Every row has a hidden score from 0 to 20. What is each row's score? 10 is about the middle. The score is a weighted sum of the row's numbers plus the product of two more (or one squared), each taken from its middle value.
[ 28  20 -47  -5  33   7 -48 -22  -3 -40   2 -26 -32   7 -21 -11   8  30] 10
[-24 -38  46 -20 -50  19  55  37  29  64  17  39  59  33   0  38  26 -25] 6
[-24  16  13  26 -17 -31   5   2 -40 -11 -32  16 -20 -31  44  54 -41 -45] 9
[-23 -34  49 -23 -47  25  56  39  38  59  16  41  58  29 -12  37  30 -16] 7
[ 20  15 -46  -7  29   7 -45 -22   4 -35  -2 -28 -29 -13 -30 -30   3  35] 14
[-16   6  25  22  -9 -29   4  -7 -32  -6 -26  -3  -7 -18  44  10 -41 -40] 14
[ 36   9 -27 -13  34  34 -27   6  30   9  26 -13 -15  25 -39 -61  30  49] 12
[-12 -31  17 -13 -25  18  21  19  23  47  19  41  35  19   1  -5  19  -9] 10
[-27 -39  64 -28 -59  28  66  46  36  61  21  38  76  32  -6  47  31 -16] 8
[ 22  18 -30   6  42   8 -32 -15   2 -25   2 -17 -24 -18 -16 -16   4  24] 11
[-15  10   4  21  -3 -34  -4  -7 -30 -12 -23  -7 -19 -21  34  19 -35 -32] 10
[-10 -30  25 -21 -35  26  45  19  33  28  15  19  28  18 -12  12  31   5] 3
[ -8 -30  38 -10 -28  23  47  28  35  52  19  23  40  36   0  21  34  -1] 5
[ 23  15 -44  -2  38   1 -42 -22   3 -30   0 -23 -28   6 -11 -37  23  27] 10
[-31  10  12  20 -17 -51  -5 -14 -53 -25 -47  -9 -23 -53  37  45 -59 -48] 12
[-15 -36  23 -17 -29  20  41  22  33  45  15  26  33  29  -8  16  31  -3] 5
[-11  16  20  26   3 -35  -4  -5 -35 -16 -26 -11  -9 -43  43  23 -40 -29] 15
[ 24  25 -45  -1  38   4 -46 -20  -7 -37  -4 -26 -29  -5 -24 -20   9  39] 10
[ 28  21 -46   6  46  -1 -42 -20  -4 -28   5 -18 -40  29  -7 -13  14  19] 13
[-24  23  11  31 -14 -47   4  -7 -53 -30 -32   7 -15 -53  48  41 -51 -34] 14
[-16   1  35  23  -4 -25   7  -8 -27  -5 -19  -6   5 -11  42   4 -34 -35] 19
[-27 -46  60 -29 -63  22  65  40  35  56  20  31  76  29  -8  41  26 -13] 9
[-24  18   4  25 -23 -50   2 -12 -58 -33 -41   2 -22 -53  43  43 -59 -40] 11
[-17  24   8  34 -12 -45   6  -6 -55 -26 -34  11 -18 -50  50  41 -52 -34] 11
[ -9  11  16  22   1 -34  -6 -14 -37 -21 -29  -8 -13 -45  41  20 -38 -31] 13
[-14 -30  49 -19 -41  26  58  25  39  38  17  17  49  27 -10  21  34   3] 2
[ 27  31 -44   6  44   8 -45 -19  -8 -37  -3 -15 -32  -7 -15 -14  11  37] 11
[-32 -47  51 -30 -59  12  61  28  32  49  10  15  49  28 -11  36  20 -16] 3
[ 14  16 -52  -4  29  -2 -46 -24 -11 -40  -9 -27 -39  -8 -27 -18  -3  31] 9
[ 22   0  -5 -22  17  42   9  17  46  25  38 -12  38  21 -61 -43  47  52] 8
[-10  13   2  24   0 -37  -8 -22 -41 -31 -22 -11 -13 -25  38  -1 -41 -26] 13
[ 32   9 -34 -16  34  27 -15   2  33  -1  21 -33 -27  29 -50 -55  30  52] 5
[-16 -38  32 -27 -34  24  42  20  38  43  16  18  37  22 -19  13  28  -2] 6
[ 27  18 -52  -5  40  -9 -51 -38 -12 -49   3 -30 -39  23 -10  -7  15  13] 9
[-23 -33  49 -13 -48  25  60  39  33  70  22  48  60  43   4  45  29 -23] 6
[ -7 -26  22 -11 -24  22  24  20  24  49  23  46  39  22   1  -4  23  -3] 11
[-13  18   4  28   0 -29   0 -17 -37 -25 -20  -2 -16 -19  38  11 -37 -24] 11
[-25   6  25  24 -14 -38   5 -10 -42  -4 -30  -6  -6 -29  43  28 -50 -44] 8
[ 30   4 -37 -16  29  25 -18  -3  27  -5  19 -28 -31  22 -51 -55  23  48] 4
[ 33  26 -44   5  46   8 -43 -18   4 -36   2 -13 -33  -3 -15 -14  16  32] 12
[ 31  -3 -31 -16  19  28 -13   2  35   2  22 -20 -15  17 -48 -57  28  51] 6
[ 19 -12 -18 -25   7  33   3  10  37  10  24 -20  23  16 -63 -46  33  45] 5
[-27 -43  50 -30 -56  26  60  42  36  53  20  35  73  29  -5  38  29 -13] 9
[-17  12  22  23  -3 -33   2  -3 -37 -17 -27  -6 -12 -43  42  33 -38 -33] 12
[ 38  31 -34   9  51  15 -42 -11   9 -26  10 -11 -24   0 -13 -18  20  41] 15
[-11 -26  29 -15 -23  25  24  22  28  46  21  42  37  12  -5   0  20  -7] 10
[ 24  -3 -24 -19  16  37 -15   8  36  13  31   1   2  19 -45 -54  28  49] 9
[-29 -47  32 -31 -49  17  45  27  28  52  11  32  55  23  -9  23  29 -19] 6
[ -8  32  -6  30   0 -46  -5 -10 -52 -41 -31  -3 -27 -57  38  41 -48 -19] 14
[-21  13   3  16 -10 -37  -4 -15 -35 -20 -27 -13 -21 -36  32  28 -41 -35] 11
[ 29   1 -34 -18  24  28 -29  -6  26  -3  20 -17 -24  24 -46 -61  21  42] 7
[ 32  26 -49  -1  40  14 -45 -19   3 -33  10 -23 -29  21 -23  -8  10  38] 9
[-24 -45  54 -32 -53  28  57  40  38  50  20  34  79  30 -12  31  32  -8] 10
[-13  28   3  31  -1 -47  -6 -14 -53 -48 -32 -11 -23 -61  39  37 -53 -20] 16
[-14 -36  34 -16 -33  19  45  22  35  51  19  20  38  29  -4  23  30  -5] 5
[ 27  22 -45   6  47  -5 -44 -22 -12 -34   3 -15 -45  27  -3  -4  13  10] 15
[-12  16   7  25  -1 -20  -2  -7 -31 -12 -23   6 -19 -14  36  32 -32 -30] 8
[ 22  17 -55  -1  37  -4 -49 -31 -15 -48  -6 -21 -50  15 -13 -11  11  15] 7
[ 24  28 -46   8  42   0 -46 -19 -11 -37 -10 -15 -37 -13  -8 -10   8  31] 11
[ 27  25 -46   8  44  -4 -44 -25  -9 -33   6 -16 -41  25   0  -8  15  13] 12
[-11  14   3  27   2 -28  -3  -7 -30  -8 -16  -3 -19 -17  38  18 -30 -34] 10
[ 22  15 -31   0  36  17 -32 -14   4 -11   3 -22 -20  -6 -26 -23   1  26] 5
[ 35  12 -31  -8  36  32 -15   3  32   3  24 -23 -26  30 -48 -53  31  53] 6
[ 30  20 -24   7  47  18 -29  -7   7 -20   2 -11 -20 -12 -19 -19   9  29] 11
[ 14  17 -56  -1  28  -3 -44 -20  -6 -31  -8 -23 -38  -6 -25 -15  -1  31] 11
[-14 -32  51 -18 -37  27  52  32  35  61  22  36  68  32  -2  25  39  -8] 8
[ 14  18 -51  -7  32  -8 -52 -30 -15 -50 -15 -25 -38 -24 -17 -19   3  30] 13
[ 28  15 -27  -1  48  14 -33 -22   5 -20  13 -19 -20  23 -20 -20  12  14] 9
[-20 -35  63 -23 -52  33  65  52  42  62  26  41  83  38  -6  41  39  -7] 10
[ 24  -4 -24 -17  16  29  -8   1  39   3  23 -20  -1  15 -47 -58  35  54] 7
[ 27  23 -42  -2  40  13 -40 -23   2 -29   6 -20 -26  18 -22 -32  20  32] 10
[-13 -28  29 -19 -31  19  24  16  24  29  16  29  39   4  -6 -11  18  -5] 12
[ 30  25 -49   2  38   8 -46 -24  -4 -37   9 -18 -35  18 -17   0   6  24] 8
[-14   7   5  22  -4 -23  -3 -12 -30  -2 -21   2 -15  -8  36  11 -36 -40] 7
[-17   9   9  19  -8 -33  -2 -18 -35 -26 -26 -10  -3 -24  36  -5 -39 -26] 13
[ 21  15 -30   2  31  16 -29 -13   3 -14   2 -17 -24  -6 -23 -19   5  22] 6
[ 29  -3 -28 -23  20  27  -9   0  38   3  24 -25  -8  20 -48 -57  34  52] 5
[-18   6   7  20  -2 -28  -3 -11 -29  -3 -20  -1 -14  -7  35  10 -35 -37] 9
[ 20  12 -48  -1  33   0 -41 -25   2 -26   2 -24 -40  20 -21 -29   7  27] 7
[ -8  13   8  28   4 -22  -1  -6 -25   2 -14   3 -10  -4  42   9 -28 -31] 14
[-10  30  -1  37   5 -48  -8 -14 -50 -43 -27  -3 -22 -61  45  33 -48 -16] 19
[-20   1   4  21  -8 -45  -1 -12 -39  -6 -22   3 -15  -8  45   5 -46 -48] 14
[ 26  -6 -19 -20  17  34   5   9  43  13  30 -21   5  22 -63 -49  31  56] 4
[-19   4  28  29 -11 -34  10  -1 -33  -3 -17  -7   0 -12  52  13 -38 -40] 17
[ 31  22 -57  -6  41  -9 -51 -33 -12 -48   9 -29 -42  35 -13   0  12  15] 10
[ 31  22 -16  11  51  14 -31  -9   9 -16   8  -8 -13 -20 -13 -24  16  30] 16
[-17 -37  12 -17 -40  18  26  21  21  43  13  54  33  19   4  -1  14 -14] 8
[-20  12  -2  26  -4 -51  -8 -20 -51 -35 -29 -13 -19 -36  45  -5 -48 -34] 14
[-15   7   1  18  -2 -28  -9 -19 -33 -12 -25  -5 -16 -15  35  -3 -36 -34] 10
[-16 -35  32 -24 -39  23  47  23  36  43  15  22  30  24 -18  23  27  -6] 3
[-11 -31  37 -13 -29  22  46  27  35  56  19  25  39  31   1  23  33  -2] 5
[ 24  14 -23   4  44   9 -33 -11   7 -21   5 -18 -15 -19 -21 -27   9  26] 13
[ 36  15 -27 -10  29  38 -10  10  32   3  29 -20   0  27 -45 -48  38  58] 8
[ 27  13 -19   3  46  15 -30 -24   4 -16   9 -17 -11  15 -12 -25  14  13] 13
[ 31  25 -48   4  44   9 -45 -20  -5 -39   9 -18 -34  19 -17  -1   9  28] 9
[-21   0   5  23 -15 -47  -1 -13 -40  -8 -23  -9 -12 -17  43   6 -47 -47] 11
[-18   8  -1  22  -6 -51  -6 -22 -49 -32 -29 -12 -19 -38  41  -1 -50 -33] 12
[-17   9  -7  16  -2 -33  -9 -16 -37 -21 -28  -7 -23 -36  34  22 -41 -35] 8
[-14 -33  42 -23 -40  25  55  25  39  39  18  17  46  23 -13  18  34   6] 3
[-18   8   2  20  -3 -44 -11 -20 -40 -24 -30 -15 -20 -35  33   7 -46 -35] 10
[-16 -35  29 -20 -35  20  46  23  33  51  15  24  27  32  -5  28  25 -10] 3
[ 27  -2 -27 -19  15  35 -15   6  37  13  30   5  -5  15 -43 -51  30  47] 10
[ 23   8 -39  -7  36   5 -38 -32  -3 -30  -1 -23 -34  11 -26 -25   2   9] 4
[ -6  14   8  24   9 -21  -4  -9 -27  -1 -16   1  -9  -5  39   2 -30 -28] 15
[-13   8   7  23   2 -23  -6 -12 -30  -7 -17   1 -10  -6  40   2 -30 -29] 14
[-20   4  16  22 -12 -37   8  -3 -28   4 -16  -6  -5  -3  42  17 -40 -44] 12
[ 26  18 -56  -6  35 -11 -51 -36 -11 -50   6 -31 -41  20 -15 -10  13  15] 8
[ 13  16 -54  -1  31  -2 -43 -18  -5 -39 -11 -27 -46  -4 -26 -14  -2  25] 7
[-15   7  10  23   3 -27  -3 -12 -30  -3 -20  -7 -10 -11  36   5 -35 -31] 10
[-24  21  19  31 -20 -46  10  -4 -53 -26 -32  -1 -13 -49  43  50 -54 -35] 12
[-25  20  14  32 -11 -48   3  -9 -54 -26 -33  -6 -16 -55  46  37 -55 -31] 14
[-11  11   6  26  -3 -30  -1 -15 -39 -25 -21  -5 -13 -22  38   6 -40 -25] 12
[ 34  -5 -10 -19  20  38   8  13  46  16  37 -19  18  24 -61 -50  41  58] 7
[ 23  -7 -27 -24  11  33 -14   1  37   6  26   3   1  11 -46 -56  26  46] 10
[-31  -6  33  16 -32 -29  19   7 -35   4 -30  11   6 -22  48  46 -44 -48] 8
[-12 -33  15 -17 -32  20  23  24  23  43  20  48  35  18   0  -5  26  -7] 11
[ 28  -9 -23 -23  13  34   5   9  40   9  27 -18  -4  25 -62 -44  31  48] 2
[ 27  -3  -8 -26  12  40   8  14  43  17  34 -12  33  19 -63 -43  40  52] 7
[ 26  21 -42   3  41   9 -37 -13   4 -18  12 -20 -33  30 -17 -25  15  29] 11
[ 21   4 -33   3  40  -2 -35 -24  -2 -17   8 -23 -31  18 -12 -19   5  -1] 9
[ 25  -1 -34 -24  21  24 -30  -7  23  -6  18 -12 -15  13 -39 -70  27  40] 10
[ 34   6 -27 -13  30  35 -27   4  31   3  28  -9 -16  28 -38 -62  33  49] 13
[-14 -32  20 -21 -30  21  20  20  26  42  15  39  32   8  -8  -3  20 -10] 10
[-15   6  -9  20  -2 -40 -14 -20 -37 -22 -30 -13 -22 -27  35   7 -42 -38] 9
[ 19  17 -54   0  36  -3 -48 -28 -10 -43  -5 -23 -47  23 -22 -11   1  19] 6
[-22  -8   5  16 -13 -45  -1 -14 -42 -20 -31 -10 -10 -27  45   1 -49 -50] 12
[ -9 -26  18 -18 -27  22  23  23  24  48  19  43  35  20   1  -3  22  -4] 10
[-15  18   2  33  -1 -47  -4 -13 -47 -26 -22  -6 -14 -31  46  -2 -44 -30] 15
[ 18  11 -34   2  33  -1 -37 -22  -4 -31  -8 -23 -30 -28 -22 -21  -2  18] 12
[-19  26  -3  30  -7 -50  -4 -16 -54 -44 -33  -8 -26 -60  36  43 -53 -25] 17
[-21 -39  51 -19 -48  25  59  33  39  51  20  26  51  30  -7  36  31  -4] 6
[-14 -35  18 -20 -30  15  21  19  22  39  15  40  38  13  -1 -11  21  -8] 12
[-26   9  -6  15 -10 -52 -15 -21 -51 -46 -47 -17 -38 -60  27  44 -56 -39] 16
[ 26  21 -49  -4  37   8 -47 -23  -5 -41   6 -21 -33   9 -20  -9   9  30] 9
[ -8  19  10  34   3 -38  -1 -10 -42 -25 -20  -3 -12 -27  51   5 -40 -26] 19
[  1 -14  38  -5 -15  36  29  38  36  55  29  55  48  20   1   0  34   4] 16
[ 18   8 -36  -7  36   5 -38 -32  -1 -30   1 -25 -26  13 -26 -24   3  10] 3
[ 24  18 -45  -1  40  -2 -44 -24  -3 -31   2 -25 -39  19 -12 -22  15  22] 10
[-17  19   5  26  -5 -38  -3  -5 -40 -29 -32   1 -33 -43  32  57 -43 -31] 14
[-18   3  30  15 -10 -30   3 -13 -36  -8 -22  -6  -3 -18  42   6 -39 -37] 14
[-11 -30  41 -18 -30  16  46  23  35  53  17  19  42  29  -3  20  33  -3] 3
[ 24  -1 -25 -21  15  36 -17   6  36  10  27   3  -2  15 -45 -55  28  46] 10
[ 26  -4 -13 -22  11  39   6  16  42  11  29 -12  27  24 -56 -43  41  50] 8
[ 30  -7 -27 -18  18  30 -13   3  34   7  27  -1   4  11 -48 -62  22  41] 8
[ 18  10 -50  -1  36 -12 -47 -32 -10 -39  -1 -27 -45  17 -16 -20   8  14] 8
[ 25  15 -56 -14  30   6 -48 -27  -4 -41   1 -32 -34  10 -31 -17   4  30] 6
[ 23  17 -26   7  48  12 -31  -9   6 -17   4 -17 -19 -14 -19 -21   8  28] 11
[-21   7  20  15 -14 -37   3  -6 -36 -17 -31 -10 -12 -42  38  36 -48 -39] 11
[ 29  24 -49  -1  38  10 -46 -21  -3 -37   7 -22 -34  17 -20  -8  11  32] 9
[ 28   3 -26 -18  26  29 -26  -1  28   4  23  -9  -6  12 -39 -71  29  41] 12
[-16   7   7  15  -3 -28  -4 -14 -32  -7 -24  -6 -12 -11  32   8 -35 -37] 8
